rotation steps, each row followed by its count of steps
The counts run from 0 to 514.
[120 151 134 121 160 124 126 156  58  98 168 116 115 151 123 119 143 119
 129  98 149 139 184 192  70 107  65 136 165 130 147 137 110 106 176 129
 191 110  72 149  81 108 103] : 348
[125 116 157 104 152 138 160  99 116 112 134 132 131 206 156 116 136 155
 116 150 182 171 157 171 124 111 132 129 189 105 150 155  94 159 178 129
 158 104  83 133 127 109 149] : 193
[142 148 121 169 109  96 127 170 152 144 169 125  85  99  97 131 146 145
 123 142  52 132 109 113 114 107 153  96 112 105 149 143 111 147 138  96
  65 148 114 126 159  79  90] : 126
[ 86 150 136 159 119 129 147 131 135 138  73 113 168  93  74 139 145  99
  84  99  85 134 136  40 111 139 174 139 138 141 121  93 110 125 135 124
 103 134 149 123 115 196 129] : 51
[189  75 127 110 151 102 100 117 114 146 185  92 127 152 169  95 133 172
 148 161 176 102 135 189 153 138 113 125 149 172 114 160 163 102  83 150
 174 108  99 143 141  75 129] : 502
[156 144 146 137 175  97 134 111 125  85 116 138 134 181 167  98 101  99
 115 147 160 153 130 186 130  76  81  78 126 102 145 160 114 151 149 153
 162 108 119 126  83  86 134] : 12
[ 87 132 120 174 140 108 121 156 104 144 172 115 124  79  78 127 158 153
 125  97 104 156 141 159 151 113 113 120 102 133  82 176 106 106 142 117
 139  84 104  99 113  53 103] : 137
[154 132 124 145 156  97 131 124 137 106 128 147 138  93 133 126 125  73
 124 119  92 125 106  94  85 147 123 131 155 112  91  91 158  81  99 141
  96 166 164 141 103 205 109] : 444
[ 97  82 139 138 106 133 144 140  99 183 142  91 137  98 112 122 131 150
 115 113 162 155 110 104 132 188 108 145 133 147  63 124 135  95 149  95
 155  98  75 147 133 125 145] : 474
[119 123 134  83 121 128  79 137 155 114 115 122 142 165 128 108 140 134
 135 178 137 122  74 109 129 111 111  89 117 108 168  91 126 197 146  90
 161 162 123 123 180 124 169] : 202
[126 139 119 123 135  79  79 168 110 108 177 120 129  65 119  93 131  96
 143 138 119  87 127 172 134 155  85 121  81 130  85 110 174 101  78 108
 149 197 131 140 138 139 116] : 133
[ 72 143 119 135 114 122 114 195 153 122 114 119 119  95  68 119 143 118
 122  89 117  81 106 100 163 133 191 160 119 162 148  81 146 145  96  84
 102 145 129  75 135 179 124] : 153
[102 136 127 123 153 112 122 138 133  93 106 154 135 102 133 101 115  86
 124 141 101 104 115 137 152 133 121  85 111 102 174  97 161 180  75 170
 152 184 154 147 132 135 156] : 21
[125 131 132 127 149 124 137 192 136 100 133 118 134  99 108  99 120 133
 105 100 145 101 119 154 183 123  92 121  86 149 110 134 168 115 116 111
 123 104 138  81 108  65 148] : 143
[133 102 105 168 165 113 137  99 134 167  92 164 155 163 176 130 123 117
 102 157 174 120 157 165 135 109 128 127 138  78 104 159 124 140  87 197
 147  99 119  90 112 104 143] : 7
[ 97  77 110 160 140 127  99 173 115 111 105 148 185 109 116 118 141  98
 100  93 165 122 124 128 172 142 142 157 132 180  81 143 124 125  93 121
 159  99  85  57 112 111 157] : 164
[ 93 131 133 152 120 112 145 145 125 141 119 126 134  81  97 129 152  86
 105 152  88 134 138  62  98 178 149 151 109 114  79  83 148 103 111 155
  85 156 152 134 126 176 162] : 442
[107 106 116 124 127 140 115 161 138  97  88 166 150 159 103  93 117 118
 167 104 148  70 121 110 161 119 176 148 130 180 177  97 129 139 102  94
 145 118 143 113 180 159 187] : 176
[ 83 131 122 133 132  84 132 185  81 157 180 130 106  95 107  89 179 125
 107 118 127 152 127 203  84 163 107 131 106 131 113 154 128 129 127 113
 112  91 103 122 131  64 145] : 138
[119 146 150  85  93 189 120 138 119 137 111 150 110 139 109 112 127 140
 158 101 172 192 113 129 120 110 115  97  98 155 159  72 109 130 155  79
 135 110 156 177 105 140 161] : 69
[207 132 134 147 163 140 130  64 119 104 124 148 121 205 199 153  95 125
 124 138 156 128 127 139 134  43 118  84 133 118 149 150 123 154 125 164
 148 123 115 128  92 124 126] : 402
[109 118 127 158 134 150  98 104 175 180  80 122 162 130 192 139 115  97
 103 126 183 147 117 153 184 144 101 102  97 117 103 158 136 174 124 156
 162 126 105  85 136  83 175] : 399
[114 161 115  99  98 177 118 125 118 105 140  98  92  91  79 121 118  97
 115  88 142 192  74 125 116 108  98  96  94 188 149 101 125 124 150  68
 130 126 175 140  92 131 165] : 458
[131 120 128 137  84 140 146 118 127 163 100 133 130 150 140 174 107 141
 151 141  78 155 124 115 146 137 216 159 161 133  82 131 120 119 106 115
  91 124 104 121 185 163 129] : 285
[145 147 137 118 135 185 113 114  89 105 145 138  93 115 132 148 113 111
 137  91 149 154 146 165 106 133  51  91  92 158 126 112 159 105 127 102
 157 128 149 171  66 119 175] : 246
[110 121 113 124 162  88 127 142 117  76 172  69 168 107 120 151 140 124
  81  83 117  87 162 158 114 129 116 150 139 112 107 136 125  77 126 129
 149 136  96  71  78 141 106] : 344
[163 163 137 134 123 138 198 122 159 150  83 192  94 191 162 157 120 157
 115 154 139 128 171 132 124  96 139 127 121  91 186 151 119 173 139 138
 106 124 151 152 124 138 138] : 407
[132  73 112 118 119 143  86  93 131 197 182  93 149 107 136 134 125 182
 138 173 106 138  87  94 155 142 162 145 132 107  81 108 136 144 161 102
 150 139  60 143 193 112  97] : 495
[ 96 186  98 152 115 129 119 213 118  83 138 130 111 106  51 115 165 136
 163  99  95 132  90 150  95 121 133 118  77 148 176 123 118 143 159 125
  91  82 134 125 129  88 119] : 148
[137  56 134 140  86 143 122  96 169 180 111 142 142  87 113 131 152 136
 152 159 124 132 103  76 169 153 160 122 118 135  44 103 131  84  75 127
  91 156 102  90 185 146 141] : 287
[106  84 124 139 159 128  95  74 129 113 109  98 146 200 147 136 124 120
 135 115 153 142 117 130 153  90 157 146 175 114 101 113  89 129 125 143
 177 123  98  74 116 125 111] : 189
[108 142 161 153 153 126 184 145  83 113  95 178 119 126 113 132 122 113
 115 122 170 176 170 146  58 127  52 155 134 123 124 123  97 140 157 124
 133  95 156 147  61 144 154] : 38
